Each named move below is a turn or a mirror, shown by a few rows before and after it. Which moves, in which order, take the first row of each later pair to the second? The first pair is answered.
X (before => after):
19.6; -29.1; 10.1; -28.3; -32.9; 13.8; -3.4; -13.4; 3.2; -8.5; -23.9; 11.2; 22.1; -26.5; 15.6; -0.5; -40.2; -32.6; -11.1; -2.6; 46.4; 32.4; -29.5; 6.3 => 14.5; -19.3; 8.1; -37.0; -24.2; 14.2; -13.0; -3.4; 10.4; 0.5; -17.4; 15.9; 32.1; -40.4; 26.3; -2.5; -39.8; -21.9; 1.4; -0.8; 38.4; 25.6; -36.2; 1.9
19.0; -14.0; 9.6; 21.8; -7.9; -5.3; 11.9; 9.0; 10.1; -8.7; 21.5; 16.6; -19.8; 17.9; 3.1; 18.2; -18.2; 1.5; -9.1; -19.7; -13.4; 16.5; -13.8; -25.0 => 21.1; -9.7; -0.7; 8.0; 3.6; -9.7; 4.2; 21.9; 26.8; 3.6; 26.6; 21.4; -9.5; 1.0; 9.5; 14.5; -16.7; 8.2; 0.9; -6.9; -22.1; 5.8; -16.5; -31.5
-8.6; 3.4; 4.5; 13.0; 32.3; 15.5; -26.9; 8.6; 40.5; 24.2; 12.7; -17.6; 32.3; -9.0; -2.9; -17.4; 35.3; 26.3; 8.1; -0.8; -43.4; -28.8; -18.6; -6.0 => 20.8; -21.1; 14.7; 51.2; -7.9; 7.9; 6.4; -23.3; 0.9; -15.0; -6.3; -34.3; -10.9; 34.9; -30.7; -13.7; 26.0; 12.1; -32.3; -19.7; -12.9; 0.1; 4.5; 6.2
-31.6; -5.2; 14.9; -23.9; -2.5; -0.5; -2.9; 10.1; -5.4; -2.2; 1.1; -7.3; -8.5; 8.9; 9.7; -10.5; -0.1; -27.5; 16.8; 6.2; 14.1; 5.7; 0.7; 31.0 => -24.0; -3.1; 17.9; -21.5; -1.6; -1.1; -3.3; 8.5; -7.5; -5.0; 7.2; -6.1; -9.3; 8.3; 12.8; -10.0; 4.5; -26.6; 20.6; 6.6; 16.1; 3.9; 1.6; 33.2
H (before => after):
-23.7; 22.8; -15.5; 26.3; -16.4; -6.9; 28.5; -21.4; -14.4; -5.4; -21.2; -41.4; -27.2; -3.6; -10.1; 16.4; -5.7; -14.1; 8.2; 28.0; 28.4; 2.5; 43.2; 53.2 => -29.8; 31.4; -13.7; 42.1; -12.0; 22.3; 34.4; -12.6; 23.2; -9.6; -2.5; -37.8; -23.0; 22.2; 7.0; 18.2; 11.6; -15.0; 7.6; 19.0; 13.7; -23.2; 41.3; 31.5
-35.8; -4.3; -9.6; -30.8; -1.9; -5.4; 28.3; -14.2; -23.1; -8.7; -25.4; -20.7; -12.8; -45.4; -2.2; 9.5; -29.4; -24.2; 36.0; 23.9; 30.3; 46.9; 16.0; 65.3 => -45.2; 21.6; -1.0; 10.2; 3.1; 59.6; 38.0; 7.5; 59.5; -18.7; 24.6; 0.9; 5.5; 38.0; 45.4; -0.2; -2.7; -21.9; 32.3; 19.6; -3.2; -11.0; 10.8; 16.7
2.2; -25.8; -12.0; -17.0; -13.5; -15.5; -2.9; 11.8; -21.7; -18.7; -4.3; 6.5; -18.0; -31.5; -5.0; 18.4; -44.5; -23.7; -7.1; -1.1; 12.6; 23.0; -21.7; 36.8 => -2.3; -14.1; -4.4; 7.5; -9.3; 35.6; 1.1; 26.9; 35.3; -24.6; 32.0; 18.9; -10.8; 22.2; 28.8; 8.4; -25.8; -27.0; -8.7; -8.9; -4.5; -10.6; -24.1; 2.3
N (before => after):
18.5; -5.1; 2.3; 12.0; -18.9; -17.9; 12.6; -17.2; -28.7; -20.6; -28.2; -3.7; -17.9; 4.2; -23.0; 4.4; -21.5; -5.5; -22.9; -7.1; 27.9; 18.0; 8.9; 7.9 => -27.9; 31.7; 0.7; -10.8; 15.1; 1.5; -16.0; -6.2; 4.6; 10.0; -28.8; -12.0; 28.6; -3.9; -3.7; -19.0; 25.2; 10.2; 11.6; 7.5; 9.7; -26.3; 22.6; 8.8
-16.1; 4.2; -26.7; -26.4; 30.5; 23.0; 17.2; 29.3; -8.4; 4.5; -7.9; -20.1; 8.2; -22.3; 0.7; 16.6; -1.3; 25.9; 15.4; -28.0; -3.9; -26.7; -29.3; -14.7 => 11.2; -14.2; -23.1; -11.8; 8.5; 14.9; 30.1; 17.6; -30.3; -12.3; -13.4; -14.3; -15.0; -11.0; -13.8; 23.6; -23.1; 16.8; 1.9; -38.9; 2.5; -8.0; -30.1; -19.2
30.2; 6.4; -14.4; -11.5; 2.0; 8.6; 10.5; 17.9; 5.6; 12.4; 19.9; 19.9; 3.7; -6.6; 7.1; 15.1; -22.3; 9.9; -8.2; 3.5; -8.9; 10.8; -38.6; -34.9 => 43.2; 18.3; -14.0; 9.6; 18.8; 12.3; 11.7; 8.6; -1.5; 11.7; 9.5; 9.4; 14.9; 7.9; -2.9; 6.9; 0.7; 21.7; -16.4; -12.9; -13.5; 7.6; -13.5; -36.0
Then:
(2 to 3 moves a pair)
29.1; -38.0; 19.8; -4.8; -16.4; -26.5; 28.8; -35.4; -18.1; -24.6; -21.6; -2.3; -36.7; 18.2; -10.8; 7.7; -8.7; -15.8; -1.1; -7.1; 29.6; 5.7; 22.2; 11.9 => 54.2; -20.9; 14.9; 18.5; 3.7; -4.8; 26.3; -8.1; 26.0; -10.6; 18.2; 28.1; -19.9; 25.1; 2.2; 11.3; -5.5; 2.8; -11.3; -23.6; -11.1; -7.7; -0.6; -42.4
X then N then H
-18.8; 10.7; -14.7; -13.3; 34.2; -5.3; -21.8; 27.2; 42.3; 34.9; 19.6; 22.0; 43.9; -19.8; 27.5; -9.0; 0.0; 4.0; 24.2; 17.4; -5.0; -24.5; -19.6; -4.5 => 53.4; -21.0; -5.6; 18.6; 5.7; -48.4; 10.2; -15.5; -33.1; 6.1; -8.6; 17.8; -4.8; -26.9; -37.3; -1.8; -23.2; -2.5; -20.9; -14.6; 20.9; 36.9; -7.6; -8.3
H then N
-24.1; -16.3; -11.9; -38.5; 30.9; -27.8; -7.9; 6.1; -29.9; 5.3; 8.9; -10.8; 2.5; -12.5; 9.7; 6.9; -13.1; -1.5; -3.7; 11.4; 18.6; -11.1; -12.0; 21.9 => 8.0; -26.1; -12.4; -22.0; 30.5; -35.5; -5.6; 4.1; -45.9; 7.5; 9.5; -0.4; -2.4; -18.4; -15.0; 9.4; -23.1; 3.7; -17.1; -10.5; 1.3; 10.0; -12.6; -1.5
N then X then N
10.5; 17.9; -6.8; -9.5; 5.2; -5.3; -56.8; 9.6; 4.6; 19.2; -4.7; 5.3; 45.4; -52.5; -10.7; -13.4; 1.4; 50.9; 30.2; -13.5; -12.5; 5.6; 9.5; -21.8 => 49.1; -21.8; 9.1; 46.1; -41.8; 23.0; -8.9; 5.3; 15.2; -29.9; 21.8; 19.8; -6.6; 18.7; 2.5; 6.5; -27.0; 17.7; -9.5; -26.4; 4.7; 15.6; -6.2; -33.2
N then H then X
33.7; -16.7; 15.6; 42.0; -19.6; -8.0; 27.0; -26.8; -38.9; -28.7; -28.4; -5.2; -29.2; 27.6; -8.0; 14.7; -7.8; -33.7; -34.2; -21.3; 30.2; 13.7; -1.2; 1.6 => -41.7; 31.1; 8.6; 6.8; 17.8; 31.6; -1.6; 3.2; 36.9; 5.3; -9.5; -9.3; 32.3; 32.4; 42.4; -7.3; 38.6; -18.7; 14.6; 3.1; 4.6; -51.3; 4.1; 0.2
H then N
-9.9; -35.2; 10.5; -22.3; -25.1; -4.4; -4.9; 20.0; -29.7; -23.6; -5.6; 36.1; -26.8; -29.1; 9.8; 27.7; -42.1; -17.9; 2.8; 26.6; 6.9; 18.2; -12.9; 39.1 => -25.2; -15.7; 10.1; -7.3; -16.7; 33.2; -6.0; 37.4; 24.2; -20.5; 23.0; 46.6; -9.0; -2.3; 41.6; 26.3; -25.0; -8.7; 8.0; 28.3; -13.2; -13.2; -22.7; 5.1
X then H
-41.0; 10.8; -0.7; -8.9; -14.5; 35.6; 9.1; 14.2; 29.8; -18.2; 15.4; 7.4; 4.3; 30.7; 51.3; -1.2; 10.0; -25.0; 22.4; 20.1; 20.5; -32.5; -14.0; 17.5 => -22.2; 11.8; -10.9; -17.7; 5.1; 25.2; -14.1; 39.9; 41.7; 2.0; 31.7; 24.4; 16.2; -0.3; 46.9; 6.7; 3.8; -7.6; 32.2; 12.3; -8.9; -22.7; -34.2; -22.0
N then X
-63.0; 15.5; 8.0; -9.4; 21.4; 51.1; -3.6; 2.5; 24.0; 11.9; -9.7; 19.5; 28.5; 19.6; 44.3; -10.2; 16.5; -14.1; 69.0; -4.0; -5.6; -39.5; 8.9; 17.2 => -39.9; 17.4; 1.5; -18.1; 27.0; 11.8; -3.2; -36.8; -31.4; 17.6; -60.8; -10.5; 28.7; -17.1; -16.7; -13.2; 26.7; 0.3; 64.6; -17.9; 13.4; 2.6; 41.5; 30.7
H then N then N
-35.8; -12.7; 32.2; -14.6; 6.0; -40.4; -23.8; -5.8; -16.6; 0.5; -25.5; -26.5; 41.4; -10.0; -10.2; -17.0; 1.1; 32.7; 20.1; -17.1; -39.0; 3.6; 28.9; 16.1 => -20.9; -38.9; 33.7; 0.6; -18.6; -48.2; 2.2; -14.6; -41.8; -20.4; -28.7; -24.5; 7.1; 0.7; -16.1; -6.8; -24.5; 12.6; 2.6; -26.0; -15.7; 24.3; 18.1; 26.2
X then N then N
5.4; 14.6; 9.0; -11.4; -20.1; -16.9; 19.1; -39.6; -39.1; -5.0; -23.3; -9.8; 3.4; 4.7; -24.1; -20.7; 18.0; 8.6; -9.8; -1.1; 26.2; 14.6; 18.8; 8.1 => 17.6; -24.8; 8.3; -23.1; -32.7; -13.9; 15.7; -4.1; -20.5; -2.9; 20.5; 35.5; -18.6; -19.0; 8.6; 10.4; -37.5; -1.4; -7.8; 4.5; 14.4; 18.9; -33.7; -8.4
X then H then N
5.4; 7.2; 0.8; 26.8; -9.9; 15.5; 6.9; 4.5; 17.6; -12.7; 13.2; 13.9; -14.1; 26.6; 7.2; 6.6; 2.5; -2.2; -9.6; 0.7; -12.2; -8.2; -10.8; -24.4 => -8.4; 11.8; -6.9; 0.8; 13.9; 7.9; -3.6; 13.3; 23.4; 8.7; 18.4; 18.8; 4.4; -3.0; 12.2; 6.5; -2.7; 7.3; 10.1; 5.3; -30.6; -16.7; -21.0; -19.9
H then X then H
10.6; 13.7; -12.0; -2.9; 23.7; 3.5; -9.5; 13.1; -2.3; 29.4; -0.4; -4.3; 20.5; -23.7; -22.2; -2.2; 12.4; 23.3; 3.2; -8.6; -12.0; -2.2; -6.9; -25.6 => 6.2; 10.5; -10.2; -14.9; 18.8; -10.5; -14.5; 25.9; -0.9; 28.0; 6.0; 8.0; 17.5; -32.6; -8.3; 11.6; -1.7; 19.5; 15.2; -8.7; -11.6; 0.5; -20.2; -19.1
N then N then N
-6.4; 17.5; -6.9; -25.2; 24.2; -26.5; -34.7; -5.7; -23.0; 22.0; -25.0; -8.2; 29.3; -54.1; -28.4; -4.9; 4.3; 21.8; 24.6; -6.0; -14.6; 16.2; 2.3; 7.0 => 20.3; 0.9; 4.0; 32.3; -15.3; -5.0; 13.1; -41.2; -34.4; -25.1; -28.2; -19.0; -14.1; 25.6; -38.5; -8.3; 7.8; 10.1; -16.4; -22.5; 12.8; 24.3; 25.9; 7.5
H then X then H
10.0; 20.3; -16.6; -2.4; -0.8; -3.8; -9.4; -30.0; -23.3; 5.5; -28.2; -16.9; 3.2; -19.5; -24.2; 0.9; -0.2; 5.5; -27.1; -1.3; -8.0; 7.6; 42.3; -9.9 => 3.8; 13.6; -22.4; -28.6; 8.4; -10.4; -22.5; 0.4; -9.9; 23.4; -8.8; -0.7; 8.5; -50.7; -3.8; 14.7; -25.0; 2.9; -5.0; 9.9; -23.0; 6.7; 14.3; -10.8
N then N then X
33.7; -33.7; 10.7; 43.7; -46.9; -8.8; 35.2; -55.0; -48.8; -20.3; -50.1; -10.1; -20.2; 21.4; -64.8; -20.1; 11.0; -18.3; -46.4; -29.8; 11.4; 47.3; 17.4; -9.9 => -29.7; -49.6; -10.3; -63.7; -15.3; -17.5; -16.0; 33.5; 7.2; 22.1; 6.0; 38.5; 9.7; -74.3; 22.2; 9.9; -56.7; -31.5; 21.2; 19.1; -1.7; 19.5; -70.3; 13.0
N then N then X
